Named moves come first, each a turn or a mirror and shown by rows before and after it. Which of them, in which order, take the first row of each pair that follows to the second? Write the first one first, as in the answered first pair.
D (before |-> after):
| -1.80 | -3.88 | +0.72 | -2.54 | +1.14 | -0.81 | +2.71 | +0.07 | -0.61 | -0.51 | -2.31 | -1.46 | +2.40 | -1.67 | |-> | -0.62 | -3.41 | +1.15 | -2.00 | +0.02 | +0.07 | +0.27 | +0.87 | -0.71 | -2.05 | -3.88 | -1.46 | +3.30 | -2.13 |
| -2.09 | +0.66 | +1.25 | +2.71 | +0.74 | +0.55 | -2.19 | -0.95 | -0.25 | -1.42 | -0.17 | -0.61 | -1.67 | -1.85 | |-> | -2.60 | +0.51 | +1.28 | +1.93 | +0.75 | -0.26 | -1.31 | -1.14 | +0.03 | -1.47 | +0.68 | -0.49 | -2.12 | -2.34 |
| +1.78 | -0.22 | +1.15 | +0.93 | -1.93 | +1.26 | -3.66 | +1.20 | -0.50 | -2.49 | -1.76 | +1.02 | +1.54 | +0.57 | |-> | -2.87 | -0.70 | -1.84 | -2.53 | +0.55 | -1.59 | +2.47 | -2.64 | -0.02 | +2.90 | +1.05 | +1.37 | -0.69 | -1.03 |
| +0.84 | +1.55 | +1.29 | -0.05 | +1.45 | +1.12 | +0.50 | +2.03 | +0.12 | +0.07 | -1.14 | -0.79 | +2.48 | +2.84 | |-> | -0.83 | +0.83 | +0.97 | -0.37 | +2.12 | +0.66 | +2.96 | +1.07 | +0.16 | +1.62 | +0.40 | -0.97 | +1.84 | +2.77 |
V (before |-> after):
| -0.26 | +1.02 | -0.93 | -1.06 | +2.00 | -0.92 | +2.34 | -2.72 | +0.42 | +0.79 | -1.08 | -0.50 | -1.67 | -2.79 | |-> | +2.66 | +0.81 | -0.61 | -1.93 | +1.36 | -0.07 | +2.72 | +2.38 | +0.84 | -0.12 | -1.12 | -1.69 | -0.14 | -1.32 |
| -0.14 | +2.59 | -0.19 | +3.30 | +1.22 | +0.12 | -1.27 | -1.02 | -0.72 | -0.37 | +1.45 | +2.44 | -1.61 | +0.73 | |-> | +1.87 | +2.50 | +0.61 | +3.01 | -0.10 | +0.51 | -1.56 | +2.13 | -0.54 | -1.39 | +0.25 | +1.21 | +0.34 | +2.02 |
| +0.06 | +1.17 | -0.87 | +1.16 | +1.18 | -0.03 | +0.72 | +2.32 | -0.50 | -0.32 | +2.20 | -1.69 | -1.22 | +1.35 | |-> | +1.03 | -0.88 | +1.35 | +0.36 | -1.12 | +0.30 | -2.44 | -0.35 | +0.13 | -1.12 | -1.83 | +0.03 | +1.93 | +0.16 |
W (before |-> after):
| -1.87 | -2.14 | +1.45 | -1.27 | +0.59 | +0.37 | -1.58 | -2.08 | -1.74 | +0.30 | -3.13 | -0.03 | +1.84 | +0.89 | |-> | +0.06 | -0.73 | +1.63 | +0.41 | +1.18 | +0.93 | -1.36 | +2.91 | -2.17 | -1.44 | -1.61 | -1.81 | +1.46 | +2.48 |
| -1.70 | +1.74 | -0.64 | -2.75 | +3.36 | -3.67 | +2.06 | +2.81 | +0.50 | +1.22 | +4.05 | -1.26 | -2.94 | +1.85 | |-> | -3.71 | -1.72 | -0.31 | -5.88 | +0.89 | -4.42 | +2.66 | -1.84 | +1.30 | +4.02 | +1.18 | +1.05 | -0.24 | +0.29 |
| +0.15 | +0.26 | -0.44 | -0.18 | +0.56 | +0.90 | -0.64 | -0.98 | -0.87 | +0.92 | -0.65 | +0.71 | -0.44 | -0.15 | |-> | +0.84 | +0.26 | -0.68 | -0.57 | -0.19 | +1.01 | -0.66 | -0.14 | -1.15 | +0.59 | -0.91 | +0.60 | +0.25 | +0.66 |
| +3.13 | +1.19 | +1.14 | -2.39 | -2.10 | +0.48 | -1.26 | -1.63 | +1.09 | +1.17 | +3.83 | -0.96 | +3.15 | +2.12 | |-> | +2.55 | +2.66 | +0.85 | -1.24 | -0.64 | +0.40 | -1.49 | -1.46 | +0.21 | +0.12 | +5.61 | -0.72 | +1.34 | +2.08 |

Each pair is 2 to 3 moves apart.
| +1.08 | +1.88 | +0.70 | +1.55 | +0.72 | +0.82 | -1.15 | +2.78 | -0.65 | -1.61 | +1.84 | -0.78 | -1.86 | +1.16 | |-> | +0.44 | -0.74 | -0.28 | -2.41 | -0.23 | -0.23 | +3.11 | +3.48 | +0.13 | +1.68 | +1.20 | -0.67 | +0.82 | +1.07 |  D W V
| -0.40 | +2.59 | -0.55 | +4.42 | +3.83 | -1.35 | -1.33 | +0.12 | -0.21 | -0.40 | +3.92 | -0.16 | -4.17 | -0.09 | |-> | +4.16 | +0.80 | +0.62 | +2.55 | +0.08 | +0.31 | -1.42 | +6.08 | +0.45 | -1.71 | +0.46 | -2.14 | +1.21 | +1.47 |  W V D
| -0.28 | +1.84 | -1.66 | +4.13 | +0.44 | +1.04 | -0.62 | -1.33 | -1.30 | -1.88 | +1.93 | -0.99 | -4.61 | -1.89 | |-> | +0.82 | +2.44 | -1.40 | +3.59 | +0.59 | +1.31 | -0.02 | +1.18 | -1.22 | -2.39 | +1.90 | -3.02 | -3.94 | -0.95 |  V V V
| +3.17 | -1.02 | -0.42 | -2.47 | +0.07 | +2.08 | +4.29 | +0.78 | +0.68 | +1.09 | -2.16 | -0.68 | +1.55 | +0.21 | |-> | +0.82 | +2.13 | -0.78 | +1.01 | +3.61 | +1.78 | +3.84 | -2.03 | +0.12 | +0.03 | +0.92 | -0.66 | -3.66 | +0.28 |  V W W
| +0.27 | +2.60 | -0.28 | +3.63 | +1.97 | +1.10 | -1.46 | +2.76 | -1.41 | -2.62 | +2.21 | -0.38 | -2.62 | +0.81 | |-> | +2.23 | -0.01 | +1.23 | +1.29 | -1.56 | +2.28 | -2.69 | +3.22 | -0.17 | -2.79 | -2.61 | +0.35 | +2.38 | +0.94 |  D V
| +0.72 | -4.01 | +1.15 | -3.29 | -3.09 | -0.50 | -3.08 | -1.58 | +0.62 | +1.35 | -5.37 | +3.31 | +5.75 | -2.06 | |-> | +3.75 | -1.34 | +0.08 | -3.03 | -1.66 | -0.15 | +1.38 | +8.54 | -0.20 | +0.37 | -1.07 | -1.81 | +4.89 | +1.50 |  V V
| -3.47 | -0.25 | -1.17 | -1.62 | +1.67 | -1.69 | +2.81 | -3.12 | +1.74 | +3.49 | +2.50 | +0.16 | -0.50 | +0.33 | |-> | -2.60 | -1.93 | -0.97 | -2.98 | -0.13 | -1.74 | +2.71 | -3.73 | +1.75 | +3.48 | +0.95 | +1.10 | +0.74 | -0.53 |  V W W
| +0.86 | -1.04 | -0.29 | -2.22 | +1.28 | -1.38 | +5.52 | +5.02 | +0.43 | +0.25 | +3.23 | -1.63 | -0.69 | +0.19 | |-> | +3.35 | -2.29 | +2.05 | -1.67 | -2.33 | +0.32 | +0.01 | +4.70 | +0.54 | -2.45 | -2.56 | +0.70 | +2.96 | -0.67 |  W W D
| +2.95 | -0.99 | +0.36 | -2.19 | -1.53 | +1.98 | -1.27 | +5.22 | +2.15 | +2.03 | -0.90 | -3.32 | +1.56 | +4.61 | |-> | -1.24 | -2.65 | +1.73 | -1.48 | -1.41 | +1.71 | -5.68 | -4.49 | +2.37 | +2.51 | -3.70 | +1.57 | -0.12 | +0.55 |  V D
| -3.40 | -0.49 | -1.40 | -0.98 | +0.82 | -0.73 | -0.05 | -5.45 | +0.42 | +2.67 | -0.22 | +1.25 | -0.21 | -2.00 | |-> | -0.90 | -0.94 | +0.63 | -0.31 | -2.43 | +0.66 | -3.28 | -3.63 | +0.31 | -0.42 | -4.57 | +1.94 | +2.46 | -1.73 |  V D V
| -1.43 | -0.30 | -1.98 | -1.06 | -0.18 | -0.82 | +4.50 | +5.44 | -0.18 | +2.23 | +2.49 | -1.52 | -0.54 | +2.01 | |-> | -3.43 | +1.45 | -2.31 | +1.54 | +2.11 | -0.76 | +2.98 | +1.86 | -0.44 | +1.60 | +4.36 | -0.73 | -4.15 | +1.04 |  D V V
| -2.41 | -0.60 | -1.22 | -2.39 | -0.47 | -0.23 | +2.49 | -3.45 | +0.83 | +3.13 | +0.95 | +1.85 | -1.61 | -2.03 | |-> | -1.07 | -1.05 | -1.46 | -3.22 | -1.26 | -0.84 | +3.34 | -1.26 | +0.48 | +3.58 | +0.57 | +1.13 | +0.07 | -1.89 |  V W W
